(in the rows, 128 means zero)
T: rows in a few groups, each row roughly a mix of its group's directions:
T (122 x 11):
73 176 134 120 144 144 105 137 133 119 106

115 62 136 108 120 100 118 115 159 140 123

140 131 135 167 149 138 159 96 163 121 88

110 130 135 149 110 133 104 142 150 68 94

135 150 128 143 130 128 112 130 83 192 125

150 99 190 127 124 112 95 111 124 113 131

112 145 127 144 100 139 113 156 127 73 90

161 134 126 149 133 109 130 87 169 163 152

123 157 105 127 111 133 126 113 115 74 174

158 129 107 109 136 119 94 76 109 143 156

102 140 134 126 141 127 115 95 196 131 144

77 132 134 112 131 173 111 120 91 108 131

128 128 154 95 144 151 102 116 155 169 165

140 100 124 110 114 91 143 167 134 90 96

158 120 160 174 167 107 115 126 115 120 153

133 61 117 100 143 144 111 127 146 141 148

99 150 106 134 104 173 139 80 136 139 119

146 106 180 133 127 134 102 132 149 177 122

108 166 120 105 141 159 147 102 112 94 162

106 152 143 197 129 119 118 139 143 106 119

109 187 123 148 134 98 123 142 151 161 114

123 124 153 124 148 128 103 138 166 190 124

121 95 151 111 115 115 133 178 121 111 172

119 108 151 138 135 111 121 185 151 96 100

98 170 147 160 92 119 154 156 134 116 133

147 170 141 160 132 114 180 141 105 139 121

118 82 145 179 137 149 121 129 133 90 126

145 173 105 88 99 118 145 113 117 109 155

97 145 139 140 100 98 141 145 108 178 104

95 139 109 146 146 142 105 122 156 97 177

137 148 119 67 124 149 150 105 98 119 150

93 96 130 124 149 146 131 119 179 158 106

97 164 147 176 113 103 160 139 141 128 127

123 132 129 100 105 123 101 174 88 140 162

145 148 148 143 108 167 148 136 157 79 114

145 129 165 151 88 123 114 88 130 90 135

191 132 110 133 109 97 150 102 131 137 145

169 114 166 145 175 142 121 160 127 121 127

140 131 144 143 133 102 118 182 126 86 97

101 121 139 118 135 146 129 197 102 147 127

121 135 131 136 143 154 148 136 171 68 141

122 137 114 112 97 139 113 178 95 91 111

134 173 129 147 103 135 176 138 90 129 140

94 119 88 159 150 121 107 139 164 107 151

132 157 196 142 128 148 116 120 136 157 131

87 137 144 156 159 182 111 119 123 117 122

122 84 163 107 166 104 115 116 147 147 107

142 144 92 112 144 142 116 82 114 172 111

167 122 141 137 143 90 101 94 127 108 165

140 141 140 178 152 99 123 145 97 137 166

127 109 80 89 155 154 137 118 149 142 101

182 118 123 140 124 91 154 166 139 147 131

123 113 81 110 121 134 130 118 118 78 168

113 70 144 120 134 117 126 153 159 165 143

123 100 115 105 124 138 84 79 146 126 157

125 129 118 126 119 134 126 104 109 59 93

181 110 119 157 121 139 143 88 103 134 149

113 107 110 133 145 128 87 133 175 140 170

133 126 150 130 102 116 151 142 107 108 193

97 111 126 106 115 107 103 111 103 104 76

149 77 137 165 137 150 132 139 87 124 111

153 153 138 160 135 113 137 66 131 127 151

86 140 115 158 159 153 143 121 130 80 136

108 196 147 145 133 135 153 119 110 115 116

136 178 131 163 124 133 177 123 108 139 109

105 126 105 129 154 136 160 100 183 112 109

138 141 176 151 88 139 141 119 144 112 88

95 157 128 131 136 177 114 110 87 104 124

150 153 115 116 76 165 120 152 100 112 133

123 177 132 153 153 163 132 111 160 128 159

151 93 119 106 182 148 127 122 147 141 98

162 158 117 138 143 118 136 72 107 157 140

111 104 137 120 132 84 114 137 182 132 98

111 139 174 160 154 140 112 134 158 166 115

97 175 123 157 87 122 158 148 127 122 134

165 134 126 128 169 104 142 107 117 181 133

145 114 163 147 148 118 113 101 147 80 159

81 135 127 165 169 147 118 130 162 118 140

157 139 149 89 99 148 129 103 99 111 163

114 104 123 88 107 126 143 146 124 66 122

151 119 79 130 125 139 119 66 120 125 129

121 169 130 106 134 140 175 117 90 119 97

171 112 133 177 143 137 134 120 120 173 142

133 111 117 140 132 98 143 152 127 159 65

142 135 149 133 127 105 159 193 103 119 132

121 121 120 82 106 140 151 168 102 103 156

165 88 127 157 127 93 121 106 125 136 90

162 139 133 127 89 149 114 153 80 150 110

104 111 97 100 132 117 116 84 150 101 162

106 135 82 84 102 157 134 124 148 104 135

122 101 96 78 137 145 97 131 120 165 122

121 122 126 130 125 176 124 85 91 136 166

193 133 116 150 118 95 152 144 119 128 115

154 117 178 133 102 154 112 107 113 105 159

140 91 169 91 124 119 85 126 123 112 148

129 136 134 173 133 95 119 97 119 106 176

127 137 106 98 91 142 116 156 78 108 146

93 141 111 143 99 91 126 88 127 117 164

147 59 155 121 134 147 127 130 125 147 105

88 169 135 132 147 176 114 117 124 141 153

105 107 130 101 112 114 113 77 158 96 146

114 89 138 139 130 108 96 122 101 155 79

153 104 159 86 118 164 133 103 103 121 150

115 76 140 102 145 124 130 134 156 159 165

118 97 95 89 149 125 110 89 145 112 153

121 128 133 84 91 144 120 163 109 158 97

114 178 123 158 100 153 159 120 113 111 103

128 76 85 127 138 101 119 151 151 146 110

118 115 166 123 162 104 119 180 118 154 137

119 102 129 111 101 131 82 125 132 81 160

101 117 89 128 172 95 127 117 130 142 165

104 141 134 125 136 161 116 97 136 171 175

93 178 87 130 143 124 131 126 139 104 156

100 100 162 143 130 122 146 174 166 110 122

111 60 115 138 157 147 117 133 150 118 132

132 104 132 145 132 107 106 69 164 146 117

174 110 133 187 147 137 140 127 120 116 108

150 145 125 162 136 134 112 80 105 173 130

142 90 125 105 147 110 77 100 146 128 152

152 139 87 107 102 157 109 141 87 124 152

149 129 160 124 123 145 128 178 106 159 90

133 102 126 104 125 112 81 171 123 91 120
the four rows of each list that fit no group, in list order (the others fit one group, some only roughly):
    z498: 111 130 125 88 135 139 101 83 96 137 162
    z684: 132 129 171 106 121 153 131 188 132 128 105
    z934: 99 148 137 146 149 134 103 82 174 139 124
    z347: 105 167 120 120 115 142 105 76 94 117 121
    z87: 121 106 124 157 164 187 139 108 141 110 122
    z768: 150 155 171 105 107 145 108 108 125 143 171
    z865: 129 161 116 94 98 90 110 116 93 135 102
    z950: 142 116 164 151 105 140 91 118 141 110 176
    z992: 105 120 83 157 141 123 153 141 113 81 110
    z977: 72 116 128 77 115 136 110 145 108 130 133
    z77: 112 104 172 96 144 119 112 153 159 100 148
    z443: 177 79 143 118 142 92 130 120 136 144 138
    z335: 100 169 132 107 131 127 130 114 185 123 156
    z31: 106 146 132 138 130 96 90 107 147 123 74
    z985: 147 88 116 149 147 148 136 166 127 174 112
 => z498, z87, z443, z985
    z905: 130 117 116 121 173 135 123 127 154 83 174
    z494: 96 137 130 94 124 161 141 136 151 103 177
    z514: 153 175 137 169 116 115 110 119 86 123 117
    z96: 130 122 128 109 128 97 145 192 160 115 117
    z719: 135 118 100 127 196 143 148 151 150 133 131
    z415: 156 122 177 127 92 132 95 138 97 139 112
    z49: 134 154 89 144 152 159 160 152 146 98 146
    z27: 164 124 133 150 165 104 156 173 136 138 148
    z983: 132 139 90 106 137 132 106 150 107 153 74
    z231: 86 139 158 126 117 95 122 169 127 122 165
    z546: 168 90 163 117 112 121 126 106 87 115 138
    z302: 151 154 110 103 89 103 161 137 121 159 101
 => z514, z27, z546, z302
    z289: 142 118 174 100 141 118 98 110 116 174 143
    z596: 115 192 113 119 127 115 162 127 103 121 104
    z353: 96 124 132 81 116 115 134 181 122 102 121
    z734: 104 123 172 147 114 141 89 106 167 145 114
    z340: 156 154 111 148 158 152 167 94 142 133 103
    z816: 90 165 108 126 129 142 168 169 148 130 127
    z9: 130 163 133 173 110 89 136 146 127 138 89
    z450: 109 149 163 116 80 123 127 172 111 142 116
    z206: 121 130 141 101 105 149 121 136 157 68 154
    z592: 162 84 145 104 104 147 107 113 121 119 166
    z858: 83 117 118 134 134 119 125 128 187 117 94
 => z289, z734, z340, z858
    z920: 62 145 115 127 126 163 110 154 127 119 125
    z140: 157 129 101 144 143 150 114 92 97 160 162
    z447: 170 115 158 115 85 131 141 120 87 111 122
    z470: 128 111 132 128 130 98 109 117 165 190 145
    z104: 137 124 187 127 108 123 113 161 108 154 100
    z360: 125 161 126 141 96 140 141 182 100 154 113
    z875: 123 152 134 123 137 129 152 200 144 111 135
    z194: 109 105 118 110 128 109 113 120 152 66 156
    z300: 147 133 152 109 122 156 95 80 140 125 167
    z641: 185 119 116 150 118 104 134 135 88 151 110
 => z920, z140, z194, z300
    z835: 162 136 139 119 134 97 137 172 84 135 156
    z427: 77 118 144 102 133 172 124 153 119 128 156
    z453: 76 169 136 110 113 152 132 116 92 130 121
    z904: 187 102 107 132 119 108 135 156 125 162 126
    z94: 118 166 107 155 82 120 140 155 99 132 150
    z259: 133 146 169 165 133 99 125 169 99 145 138
    z188: 173 97 127 105 136 97 98 89 123 121 139
    z29: 114 155 154 133 101 123 118 147 125 120 193
    z164: 139 101 98 117 184 133 124 131 119 172 116
    z695: 136 115 192 153 112 93 118 120 117 143 112
    z33: 100 151 98 115 87 176 133 106 116 131 133
    z789: 155 140 106 82 105 98 151 131 109 149 98
 => z453, z904, z188, z29
    z439: 151 138 129 137 146 180 156 149 152 103 97
    z60: 125 96 133 114 118 107 132 87 178 141 158
    z721: 111 118 104 110 84 166 113 114 137 86 145
    z519: 152 94 128 137 115 101 118 80 149 166 142
    z437: 118 132 164 174 126 124 97 108 135 96 161
    z413: 151 156 119 153 159 113 115 103 137 133 73
    z129: 121 141 149 104 134 156 142 187 157 106 134
    z557: 114 143 181 137 86 123 106 125 146 144 98
    z230: 129 162 137 157 154 140 128 169 137 177 139
    z617: 74 137 136 114 139 146 101 88 153 107 120
    z522: 82 115 142 110 139 137 125 174 172 128 141
    z78: 84 114 123 133 123 164 126 99 175 136 106
    z945: 96 121 142 151 138 112 88 178 126 104 109
    z372: 122 114 173 134 140 178 123 106 125 104 160
 => z721, z437, z557, z945
    z727: 138 136 148 148 67 108 149 146 115 133 95
    z558: 153 144 169 165 140 98 133 97 111 132 158
    z915: 145 105 83 86 120 98 117 139 141 161 133
    z723: 107 119 173 93 97 137 125 157 146 119 96
    z560: 112 108 140 123 135 173 149 164 137 90 159
    z838: 99 103 146 141 145 176 114 93 142 131 159
    z338: 131 118 102 104 116 138 67 95 124 102 133
    z824: 139 113 124 102 146 112 118 192 112 134 96
    z155: 122 179 131 117 129 107 126 162 82 101 124
    z797: 156 97 156 135 164 134 127 95 163 97 127
    z919: 98 142 134 150 157 155 100 90 134 138 169
    z397: 142 170 121 152 132 142 113 65 122 117 131
 => z727, z558, z155, z919
    z125: 105 114 111 104 97 165 114 91 128 130 169
    z426: 144 141 107 170 144 123 156 165 93 123 98
    z624: 142 124 125 118 112 119 129 150 81 188 143
    z303: 128 117 141 112 76 130 114 76 141 109 107
    z364: 131 150 145 142 86 186 133 132 112 100 123
    z417: 152 107 137 102 128 100 121 171 99 122 171
    z38: 107 135 107 159 112 114 157 141 152 153 77
    z523: 116 76 95 100 151 151 146 121 118 99 135
    z752: 157 155 142 162 163 100 160 123 131 151 104
    z89: 153 107 116 121 145 109 91 120 80 158 153
    z16: 155 149 107 86 104 91 137 137 118 165 112
    z221: 134 154 105 119 99 172 154 158 128 129 89
    z900: 115 98 94 118 116 98 107 168 138 152 96
    z98: 111 114 140 151 151 183 120 143 81 126 132
    z517: 126 122 120 106 131 127 104 134 131 78 187
 => z426, z364, z38, z900
    z323: 162 105 146 79 131 120 146 125 136 142 174
    z233: 113 151 137 133 143 127 139 202 119 137 145
    z385: 89 100 130 124 112 156 114 92 173 122 142
    z777: 90 94 139 125 114 144 136 116 166 121 175
    z48: 154 179 123 105 110 134 139 82 104 141 130
    z136: 150 84 118 108 102 76 129 113 146 136 115
    z730: 129 154 115 82 109 116 153 162 147 106 161
    z678: 129 63 119 114 158 140 106 160 137 135 130
    z605: 91 114 142 111 129 151 75 142 140 97 148
    z177: 135 151 73 138 124 157 161 130 125 150 96
    z298: 85 138 81 143 141 95 148 119 141 148 150
    z172: 104 123 60 96 136 131 133 104 143 133 138
 => z323, z48, z678, z605
    z80: 134 127 171 131 127 151 90 108 155 141 172
    z13: 116 134 91 87 129 162 152 158 147 146 103
    z272: 123 103 116 69 156 157 118 158 132 142 120
    z632: 145 111 80 123 163 143 126 83 144 109 140
    z898: 139 154 158 189 121 130 129 157 144 152 130
    z953: 111 113 128 133 125 92 131 194 102 130 142
    z991: 90 129 158 136 131 153 98 178 136 152 121
    z582: 121 118 177 116 79 101 99 116 111 124 135
    z577: 113 151 118 104 110 122 130 150 96 77 93
    z881: 136 172 124 151 136 133 123 155 77 137 95
    z480: 157 109 113 101 157 104 82 149 119 138 99
    z573: 127 129 98 124 105 132 140 138 76 88 94
    z392: 179 104 151 145 137 137 107 84 127 103 129
 => z898, z953, z991, z573
    z306: 86 165 124 152 128 114 158 164 147 113 151
    z658: 131 113 77 127 114 117 135 149 118 157 76
    z378: 131 169 137 150 144 134 139 106 99 83 164
    z146: 118 143 142 137 147 162 144 193 110 112 124
    z951: 135 156 122 146 130 123 105 56 129 132 115
    z561: 96 131 130 105 142 111 130 167 188 126 132
    z459: 87 146 129 94 109 144 104 93 108 151 153
    z932: 119 120 146 133 103 132 99 62 125 131 156
    z280: 111 110 116 98 151 144 148 129 129 194 125
    z609: 176 126 118 134 114 88 130 125 112 178 116
    z826: 165 142 106 108 146 115 135 141 81 169 139
    z788: 118 150 125 119 94 137 141 59 131 121 143
 => z658, z378, z932, z788
    z133: 119 155 91 118 122 121 113 91 100 80 134
    z506: 142 110 97 125 98 144 96 77 116 131 154
    z294: 158 106 135 91 111 166 120 98 138 113 92
    z25: 137 150 187 165 101 123 136 153 124 112 123
    z567: 149 143 178 133 93 130 91 119 139 143 160
    z815: 140 145 159 119 100 160 156 136 132 94 171
    z422: 134 146 126 149 146 82 108 120 153 147 78
    z11: 80 97 143 130 104 153 133 128 168 112 151
    z799: 88 97 137 86 152 119 103 161 128 140 112
    z444: 147 164 142 105 110 133 95 118 141 143 182
 => z133, z506, z815, z799
    z556: 135 97 153 121 128 139 91 166 87 113 154
    z429: 105 113 147 127 161 159 102 116 165 149 165
    z627: 160 91 133 135 125 129 161 184 124 124 147
    z776: 142 137 181 143 102 102 146 148 127 96 154
    z969: 117 140 121 87 108 77 127 164 140 126 102
    z416: 150 152 119 109 133 119 147 177 80 146 119
    z821: 114 74 121 157 137 114 162 159 134 125 101
    z73: 97 158 137 130 148 184 135 139 136 101 156
    z52: 140 80 104 106 145 150 120 135 153 91 156
    z475: 147 137 152 186 155 127 145 108 146 96 131
    z174: 103 107 93 141 158 113 154 148 130 133 79
 => z556, z776, z821, z52
    z406: 108 92 90 129 151 104 135 155 139 86 114
    z278: 115 114 148 138 151 126 175 165 152 166 114
    z141: 158 92 131 121 149 134 102 72 145 114 121
    z2: 154 159 145 145 111 111 156 138 85 107 161
    z469: 163 127 182 119 113 151 107 144 129 161 107
    z853: 122 113 163 131 135 90 96 126 116 112 180
    z484: 193 141 144 153 122 111 141 119 143 157 112
    z237: 98 86 130 108 107 142 123 120 156 119 177
    z534: 120 90 112 91 133 113 110 91 131 162 98
    z961: 92 123 114 104 114 155 130 179 129 133 90
    z976: 134 192 141 133 114 99 145 152 147 142 144
 => z406, z469, z484, z976
    z841: 150 126 125 122 109 168 144 121 147 135 65
    z940: 146 135 108 106 136 119 103 177 92 123 90
    z202: 163 137 113 166 127 117 163 129 167 144 95
    z701: 122 129 167 177 118 140 150 146 151 90 120
    z316: 124 96 139 167 142 143 104 129 92 134 82
    z32: 140 113 137 162 143 148 115 91 112 181 147
    z814: 122 83 91 138 143 110 149 149 126 125 81
    z855: 108 97 97 102 146 113 145 135 122 183 116
    z305: 113 150 94 136 144 165 168 129 160 126 96
    z147: 133 130 184 120 102 123 105 170 112 111 150
    z489: 81 143 128 148 131 178 133 99 146 137 104
 => z202, z701, z855, z489
    z276: 123 131 76 158 107 93 127 146 127 90 120
    z411: 132 111 130 112 130 111 155 189 165 107 137
    z123: 167 122 135 98 170 145 131 129 123 139 78
    z472: 77 127 130 122 84 171 145 128 140 127 146
    z291: 160 100 142 115 164 86 131 161 121 151 142
    z324: 155 112 113 85 155 154 138 139 130 177 138
    z45: 123 107 133 137 140 128 165 156 184 161 124
    z995: 122 138 93 134 137 158 159 101 172 103 106
    z794: 150 78 136 151 131 110 116 128 109 179 114
    z43: 122 162 152 159 121 147 152 120 94 82 117
    z137: 140 155 99 129 126 112 151 171 78 133 143
    z863: 109 128 82 131 128 97 116 90 111 136 169
    z488: 98 78 143 107 113 136 113 146 152 110 164
    z979: 123 102 114 102 182 130 122 122 161 102 156
    z50: 140 148 136 154 141 88 112 146 125 166 82
 => z123, z324, z45, z137
    z542: 179 90 122 149 121 107 136 121 99 162 125
    z250: 139 160 129 117 159 103 161 109 139 173 154
    z458: 129 175 87 104 117 106 156 123 100 110 122
    z989: 88 136 154 81 107 141 95 146 128 103 132
    z944: 111 122 85 86 142 116 126 165 134 142 92
    z58: 117 155 111 144 140 152 148 107 139 161 73
    z135: 138 91 73 86 123 113 135 122 141 119 113
    z263: 119 98 132 69 106 124 99 119 117 155 108
    z121: 154 120 169 150 146 85 147 134 136 132 167
    z949: 102 154 130 136 138 98 99 95 166 142 93
    z350: 156 138 70 131 143 147 129 124 88 142 150
 => z250, z989, z944, z135
    z829: 153 72 127 132 142 139 101 102 155 158 124
    z317: 126 126 138 195 111 123 125 132 116 89 105
    z297: 135 136 117 112 95 135 126 108 89 117 186
    z438: 118 135 110 63 99 141 112 111 137 129 156
    z197: 111 125 87 74 124 149 117 162 123 127 151
    z544: 146 107 180 114 144 125 102 171 114 119 146
    z781: 147 91 153 169 106 133 104 118 127 90 151
    z551: 132 163 177 146 154 104 169 139 128 129 116
    z823: 121 70 138 95 130 160 127 128 153 131 158
    z12: 78 121 86 83 136 112 133 126 141 137 145
    z215: 96 126 187 118 95 107 118 150 136 114 140
 => z829, z438, z551, z823
    z740: 138 66 147 142 146 137 143 147 159 136 153
    z82: 117 113 105 123 143 135 179 130 105 113 77
    z53: 169 133 84 130 115 103 116 92 126 138 162
    z526: 139 165 129 158 112 147 142 184 100 136 131
    z132: 102 121 99 88 157 147 143 167 160 128 123
    z809: 111 109 143 154 152 190 131 125 121 127 162
    z929: 133 78 123 75 148 159 135 116 125 141 138
    z97: 100 116 118 129 133 135 130 117 157 141 198
    z828: 102 112 125 110 95 162 112 85 156 141 105
    z295: 118 189 142 133 115 135 113 114 132 111 175
    z226: 138 165 160 161 129 157 164 113 98 142 139
    z463: 133 114 65 128 122 84 124 151 146 136 119
    z222: 98 97 93 104 178 150 140 126 146 124 136
    z762: 123 115 131 119 128 174 152 170 96 106 158
 => z53, z97, z828, z226
    z783: 154 97 155 126 159 86 129 128 139 141 169
    z998: 130 93 125 104 167 117 113 159 149 166 103
    z209: 162 127 134 119 144 100 141 111 104 159 181
    z764: 110 157 139 139 143 130 114 167 129 189 128
    z93: 101 98 116 103 127 143 92 163 146 110 91
    z935: 149 94 132 105 169 97 105 163 134 149 115
    z373: 145 87 144 132 115 146 93 116 135 105 178
    z852: 127 135 73 157 129 128 152 79 142 129 125
    z193: 155 175 105 119 130 131 155 109 79 117 127
    z208: 165 129 125 133 127 94 154 135 165 84 104
    z956: 113 103 130 110 125 161 146 122 155 87 174
    z152: 167 76 130 133 122 111 102 133 103 160 113
    z343: 91 99 113 122 160 103 110 176 127 146 126
    z622: 88 90 165 117 100 160 131 113 148 141 125
 => z193, z152, z343, z622
    z424: 136 141 144 173 140 110 123 108 163 91 94
    z497: 141 162 129 124 133 88 136 171 92 97 136
    z586: 166 102 139 109 156 116 129 128 131 125 68
    z901: 114 136 165 135 142 162 96 115 156 132 175
    z293: 127 136 86 152 158 139 143 90 154 98 150
    z150: 77 136 136 121 144 97 131 142 181 142 126
    z224: 179 171 107 136 118 110 138 93 110 128 140
    z400: 107 120 88 95 114 162 89 106 125 131 104
    z971: 159 110 134 139 116 111 93 77 97 125 148
    z235: 93 98 81 138 155 137 120 131 149 100 154
    z547: 102 149 141 144 144 110 98 151 131 171 87
    z914: 128 140 94 138 92 133 146 75 123 151 102
    z637: 151 135 128 94 109 145 118 146 91 121 183
 => z497, z586, z150, z637
